Named moves (each a turn or a mirror), then the moves between two rows, first move first; the first pair answered
z657 (before -> after):
[  0.0 -10.9  32.6  -4.6  -1.3  -7.0  -2.3 -17.7  -5.2  -1.4] -> [  1.4   9.2 -21.3   9.6 -10.9 -22.0 -15.7  -2.8 -12.0  -7.0]
[  4.9  39.6  -4.8 -14.9  -4.8  -6.8  -8.3  15.8   4.9 -28.5] -> [  4.8  26.5  32.5 -23.0  -1.2   3.4   0.5   4.9   9.8 -24.1]
[-19.5 -12.8  27.6  18.6   0.0  11.2  18.4  -4.2 -20.4  18.5] -> [-17.5   5.8 -21.0  31.7  -6.5  -2.9   7.1  12.4 -26.0  14.3]
z886 (before -> after):
[ 10.3  -0.9  26.6 -16.7  -1.0   7.6  -4.5 -36.6  30.7 -36.7] -> [  5.1  15.4 -49.6  21.2 -21.0  -9.8 -10.8   0.2 -29.4 -16.5]
[ -1.6  11.1  -3.9   3.8  -1.8 -22.4  -0.1  14.2   5.9   1.5] -> [ -1.9   6.9   9.9  -0.3   3.1 -20.0   2.1   8.8  17.7  -0.9]
[ -6.7  -3.1  -4.0  17.5  -1.2   0.4   4.6   4.6 -45.6  11.1] -> [ -6.6 -27.6  28.2   5.1  19.1   7.8   7.7   0.5  -9.3  15.5]
z93 (before -> after):
[  5.9  -7.1  -5.4  -0.1  14.0   0.0  -1.1   2.9  12.2 -11.8] -> [  5.1  -2.6   0.7  -1.9   7.0   1.9   1.0 -10.3   6.8 -16.9]
[-3.9 -0.7 17.7  1.8 13.1 -5.8 10.3 57.8 -8.7 28.9] -> [ -3.0  -2.1  60.9 -14.5  -1.7  11.3  21.0   0.2 -16.6   9.6]
[ 15.6 -11.5  17.6  12.9  28.2  -0.4 -13.2   6.0  -3.3   7.1] -> [ 16.1   0.1  20.2   8.5  11.7   3.1 -10.6 -20.8 -19.1  -7.2]
[ -3.8   0.7 -10.7   5.8  20.1   5.4  -2.3  18.9   5.2  12.7] -> [ -4.3  -4.0  19.5  -6.0  13.3  18.1   4.3 -13.3   5.2   2.0]
z973 (before -> after):
[  0.2  -3.7 -13.5  25.6 -12.2  -5.0 -11.4 -15.0 -21.7   5.7] -> [  2.7   6.6 -20.6  24.6  -7.1 -13.4 -17.8   7.3 -15.1   3.2]
[-10.5   9.5  -4.3  -7.7  -5.9 -16.9  12.2  13.3   6.7 -25.9] -> [-16.2 -13.5   5.2  -2.3  -8.5  -5.8  20.8 -19.5  -4.3 -14.4]
[ -9.3 -22.8  -8.3   6.7  15.5 -25.7   7.4  31.5  23.9  21.8] -> [  1.8  31.3  17.4 -22.0 -12.0 -23.9   6.1  10.7  11.5 -28.5]
z3 (before -> after):
[  2.2  -2.0  -6.6  10.3   9.1  -5.9 -16.8   8.4  27.2  -8.8] -> [  2.0  -1.2  -6.4   7.5   2.9  -3.7 -18.2  -7.2  27.4 -16.2]
[  3.3  -4.5 -30.1  16.2   8.2  -7.6 -12.3   9.5  21.8   7.8] -> [  3.4  -7.2 -27.6  14.5   7.4  -5.2 -11.2  -6.4  25.2   2.4]
[ 15.2  -2.9   0.6 -13.8 -13.9  -5.9   3.8 -38.6 -12.7  -7.6] -> [ 14.4   8.8  -3.8 -11.1 -19.0  -8.5   4.2 -19.1 -32.9  -2.4]
Pairs:
(two moves a pair)
[  1.1   5.0   2.2   2.6  -3.6  14.5   0.0 -10.2 -51.3  13.1] -> [  0.2 -21.6  21.1  -1.3  24.4  16.6  -0.6  12.1 -17.0  31.4] -> z973 z93
[-19.4 -40.3  15.6  17.4  -7.8   8.0  10.2 -27.6 -31.0  23.5] -> [-11.5 -24.0 -12.7  10.9  24.3 -14.8 -12.3  41.7  32.5  17.4] -> z973 z3
[-13.3   4.4  10.1   3.3  -3.8  27.2  11.1 -20.6 -19.0   4.2] -> [-14.4   2.1  -8.8  12.3   8.5  17.2   7.3  20.0 -17.5  20.8] -> z3 z973
[  3.7  -0.2 -15.2   6.6  -8.0  -0.5 -19.9  13.0 -21.9  -2.2] -> [  2.0  -0.8   3.6   1.7 -13.6   6.5 -14.1   3.7 -31.1  -1.6] -> z657 z93
[ 5.0 -3.6 19.3 -3.4 18.9 -9.7 -4.3 21.2  8.3 21.6] -> [  3.0 -10.3  35.0  -7.6   7.0  -0.1   3.4 -11.8  -1.0  17.3] -> z973 z973
[-1.5  0.1 33.3  6.3 10.0 -8.0 -1.4  7.7  2.3  3.9] -> [ -7.6  -9.1  16.5  18.2   0.8  -5.3   0.0  -8.1 -17.9  14.3] -> z886 z973
[ -9.7 -30.3 -21.4   1.4  12.1   7.5 -11.5  -2.2  35.6  24.6] -> [ -9.3 -28.8 -22.5  -2.5   6.0   9.5 -11.0 -21.8  36.2  16.1] -> z886 z973
[  6.6  21.1   9.3 -11.5 -11.1   0.6   1.3 -12.7   9.8 -30.2] -> [  7.2  25.9  16.3  -9.9 -12.5  -0.7   3.8  -0.3  -2.6 -26.4] -> z3 z657
[  1.7 -26.5 -39.0  21.6  -6.0   7.7  -1.8 -23.7  -7.9   8.3] -> [  2.2 -35.2 -28.7  18.0  -0.1  11.0  -1.4 -29.9   5.7   8.9] -> z93 z3
[  2.9 -17.4  -8.8  10.6  28.7  13.4  -4.4  20.0  -6.2  25.0] -> [ 9.5 15.1 -1.4 -4.5 22.6  6.8 -9.8 37.9 -3.4  1.2] -> z973 z886
[  1.9  11.9  -3.5  -0.2  -5.0 -18.5   4.0 -14.2 -21.0 -10.7] -> [  2.4  -7.0  22.1  -7.4  11.3 -13.8   6.1 -16.2   4.1  -8.1] -> z886 z886
[ 19.8 -20.5  17.7  -8.4  18.9  -1.1  12.5 -28.9   9.8 -26.3] -> [ 21.9   4.5 -37.5   7.8   8.3 -17.7   0.6  -7.3  -5.4 -28.8] -> z657 z3
[ 5.8  8.6 28.3 -6.9 -9.4  5.9  4.5 -6.9 -9.2 -8.1] -> [  0.5  -2.3   2.1   9.7 -14.8   5.8   5.1 -12.7 -26.0   4.5] -> z93 z973
[  3.7  -0.8  15.0 -11.9  -1.0   3.5  -1.2 -17.9  18.8 -14.2] -> [  0.0 -11.6 -23.4   6.9   7.3  -4.4  -8.2  -0.6  19.9   2.8] -> z973 z657
[  1.3  28.5  -4.9 -17.4 -34.0  -7.2 -11.6 -20.5 -21.1  -8.1] -> [  3.9   5.1  20.4 -27.5   5.9 -11.1 -17.0  15.9  38.8   4.4] -> z93 z886
[  3.4 -26.9  13.0  14.1  -5.7  -6.0  11.6  11.9 -44.7  25.0] -> [ 12.5  13.6  -5.6   5.6 -13.1 -18.0   0.0  36.0 -41.7   1.7] -> z657 z973
[ 10.9  -0.2 -18.8   9.5  11.1  -2.9 -12.6 -12.8   4.0 -11.9] -> [ 10.6 -10.5  -2.2   5.6  23.5  -1.1 -11.5   0.1  14.5  -3.8] -> z657 z973
[ -3.5 -28.0 -27.1   1.1  22.1   0.8  -7.0  -0.6  31.3   7.4] -> [ -2.3 -17.4 -33.5  -0.9   3.0   4.1  -6.1 -35.7  20.1 -10.3] -> z3 z93
[ -0.8  -8.7   3.9  13.9 -12.4   6.7  -0.2 -37.0  -0.6   2.4] -> [  0.7  -0.1 -31.2  23.3  -4.2  -7.1 -12.0   0.2   8.1   7.3] -> z657 z973
[ -2.8 -12.8   1.7   1.5  10.6   6.0  -9.9  -3.2  29.2   1.8] -> [  1.4  22.4  -9.8   0.2 -15.7   1.3  -9.1  -5.3  -6.8 -17.2] -> z886 z3
[  6.2   3.5 -32.4   9.0  -9.3  -1.9  -5.4   3.4  -1.5   5.5] -> [  3.6 -20.7   3.0  -0.3   9.7   6.5   0.5   0.8  23.5  14.5] -> z3 z93
[ -5.7 -44.1  -4.1  14.3  15.2   5.3  -4.5 -33.0  17.7  20.3] -> [ -0.3   2.1 -55.5  21.4  -5.5 -12.0 -18.0  -4.8  -4.0   1.3] -> z886 z93
[-15.0  19.4 -20.8  29.8 -10.7  -6.7  -0.5   2.9 -39.9  23.5] -> [-15.7 -20.8  33.7   9.5  16.8   8.9   4.3 -31.9  22.2  22.6] -> z886 z3
[ -1.3   5.4 -21.4   8.1   1.5 -13.2  -9.6  43.5  -3.7   3.3] -> [ -0.9  -1.2  41.0 -13.2   6.7   2.9   2.8  27.8   4.7  -2.2] -> z657 z973
[-12.9 -20.9  -2.6   9.2   2.0   3.9  -3.4 -19.7 -20.9   8.2] -> [ -5.1  -5.5  17.1 -13.7  17.5  -1.5 -11.4   6.5  21.3  -9.2] -> z973 z886
[ -3.9 -26.7  10.9  22.3  11.8  12.6  21.9  -1.7  -7.0  52.0] -> [ 10.0  27.9  -9.5   4.7  15.2 -10.1   0.8  52.1  24.2  16.4] -> z3 z973
[-14.2   4.7  -6.7   0.6   0.5   0.9  -0.4   6.3  10.2  24.3] -> [-14.2   8.7  -0.3  -6.0   1.7   0.2  -1.5   8.7  17.2  20.0] -> z93 z973
[ -4.7  -3.9  31.4  -5.9  -1.1  13.5  -5.7 -24.8   8.6 -16.3] -> [-11.2   1.5 -16.0  21.3  -9.4   2.5  -5.9  11.3 -32.8   8.2] -> z3 z886
[-0.7 -6.6 13.0 -8.3 11.4  0.5  4.5 23.4  6.7  9.7] -> [  2.8  20.9  -0.8 -12.7  -4.6  -4.7   1.1  18.6  -8.1 -10.3] -> z886 z93
[ -6.9 -13.8  13.0  -5.7 -10.8   6.9  -2.9  -0.9  -5.9  14.2] -> [ -6.2 -16.3  10.1  -9.6  -3.2   4.7  -7.8   0.8  12.5  10.7] -> z657 z886
[  6.2  -1.4 -17.0  10.9  -7.6  -1.7   3.2  14.6 -15.6  10.2] -> [  5.8 -21.3  10.5   0.9   6.1   5.8   6.4  -4.3  12.0  12.3] -> z93 z3
[  0.0  -5.7  -7.6  -4.0   4.8   4.2  -1.2 -22.9  23.0  -7.8] -> [  0.5  11.8 -26.4   0.4  -8.0  -1.3  -3.2 -14.9   0.2 -11.7] -> z93 z3
[ -4.7  -7.9 -32.2   4.7   6.9  -7.7  -7.4  10.3  12.3   8.3] -> [  1.1  27.8 -17.6  -9.9 -10.7  -6.7  -5.5   7.4  -3.8 -15.0] -> z973 z3
[-12.7   0.1  10.4  -8.3   7.3   2.4  -9.9  24.3  11.0   8.1] -> [-16.0 -18.0  12.3  -2.7   6.4  10.2  -4.4   3.6   5.3  18.0] -> z93 z973
[  6.0   8.9 -11.2   3.3 -25.5  -6.4   5.8  24.3 -48.3   2.4] -> [  4.5 -13.7  34.7 -12.0 -21.8  11.5  16.4 -22.7 -32.6  -2.4] -> z886 z93
[ -0.3   4.5  16.3   5.6 -15.2   2.6  10.2  -6.8 -43.5   5.4] -> [  4.5  12.5  11.2   2.3   4.2  -9.3   1.3  43.3 -19.1   8.4] -> z886 z973
[  3.7   8.0   8.6 -11.1   6.4  -7.1  -9.9   3.1  29.2 -12.4] -> [  0.3  -0.3 -11.1   2.8   9.8 -12.2 -11.7  21.7  20.3   4.8] -> z886 z886
[ 16.5  19.1 -18.4   6.3  -6.8   3.9   3.7  10.1 -45.9 -10.8] -> [ 11.1  -9.0  10.0   8.3   6.0  13.5  14.6  17.8 -48.3  12.6] -> z657 z886
[  5.9  -7.4  -1.0   0.3   9.7   7.1 -28.5  -5.9  25.3   3.7] -> [  8.1  19.8 -10.3  -1.4 -10.0   3.5 -28.3  -6.9  -2.5 -10.5] -> z886 z3
[ -1.1  -5.3  23.5 -10.1   3.0  10.2   1.0   7.7  36.7 -14.1] -> [ -7.0  -3.7 -32.8  21.3  -9.1  -1.3  -3.2  24.8  -5.0   6.1] -> z93 z886
[ -7.0 -26.3   8.3  12.1  -0.8  10.2  20.8  -1.2 -21.5  17.8] -> [ -4.3 -18.5  -3.1   9.2  13.5  -1.2  10.4  34.8   2.4  18.1] -> z886 z973
[ -3.0   9.8 -33.6  11.8  -0.9  -8.0 -21.1   5.9  -0.1  -8.7] -> [ -2.0  -9.2  -0.1  -1.4  17.4   0.4 -19.2   0.8  32.9  -7.3] -> z3 z886
[ -4.3  -1.4  20.9  -1.0  19.1  11.7   2.8   5.3 -10.4  21.4] -> [-0.7 10.6 14.0 -5.4 23.5  6.3 -3.9 22.0  4.5 12.2] -> z3 z973
[  1.8  31.2 -11.1 -25.9   5.4  -7.0 -22.9   7.3  18.0 -22.9] -> [ -6.6  -6.7  20.2 -22.9   7.8  12.4 -10.0 -40.5  13.0  -6.7] -> z93 z973
[ -8.7  17.0   7.9   4.3  -5.2   2.7  -4.5  27.3 -17.7   7.4] -> [ -7.7  15.5  26.8  -2.2  -9.5   9.5   1.6   5.0 -18.6   0.6] -> z93 z93
[ 10.9 -29.8   7.3  14.6   5.4   9.2   5.5 -15.6  15.0  15.3] -> [ 19.4  11.6  20.5  -5.8 -11.0   7.0   3.9 -19.5  11.1 -20.7] -> z973 z973
[ 1.2 -1.6 24.0 -8.0  8.3  2.9  3.8  5.2 17.1 -2.6] -> [ -3.5  -0.6 -16.5  14.6  -0.9  -3.9   1.5  17.1 -12.3  12.5] -> z93 z886
[  6.1  37.6  -4.2   3.4 -17.4   3.8   7.2  -0.6 -27.5 -17.5] -> [ -5.6 -17.0 -18.2  29.7   6.3   8.2  11.9   4.9 -20.7  27.5] -> z973 z93
[ -0.6  13.2  -0.6  -1.3   9.1  -5.3  -7.7  19.7  12.0 -10.4] -> [  0.3  23.7   2.0  -3.8  -2.1  -5.5  -4.1  12.2  -5.6 -15.7] -> z657 z886
[ -1.7  10.0  -1.8 -17.2   5.3  -5.0  -8.3  21.1  16.5  -6.4] -> [ -3.9  18.7 -19.5  -9.0  -9.1  -6.7  -5.6  14.0 -11.8  -4.7] -> z93 z886
[ -5.9 -35.6 -22.8  11.2   9.6   8.9   0.3  -3.2  25.8   8.7] -> [ -4.6 -16.5 -24.1   5.9 -11.3  12.3   1.1 -35.9  12.8 -15.1] -> z3 z886
[ -8.8   1.4 -19.0  -0.9  -3.3  -1.4  -4.8  15.9   6.5  -3.0] -> [ -9.6 -11.0   5.8  -8.9   1.3   6.2  -0.1  -4.2  20.5  -4.9] -> z3 z93
[  1.9  35.3 -32.5  -3.1 -17.5 -11.2  -8.3   5.8   9.0 -26.0] -> [  1.1   4.4  49.8 -20.7   1.0   9.6  10.9  -2.2  17.4 -10.2] -> z3 z657
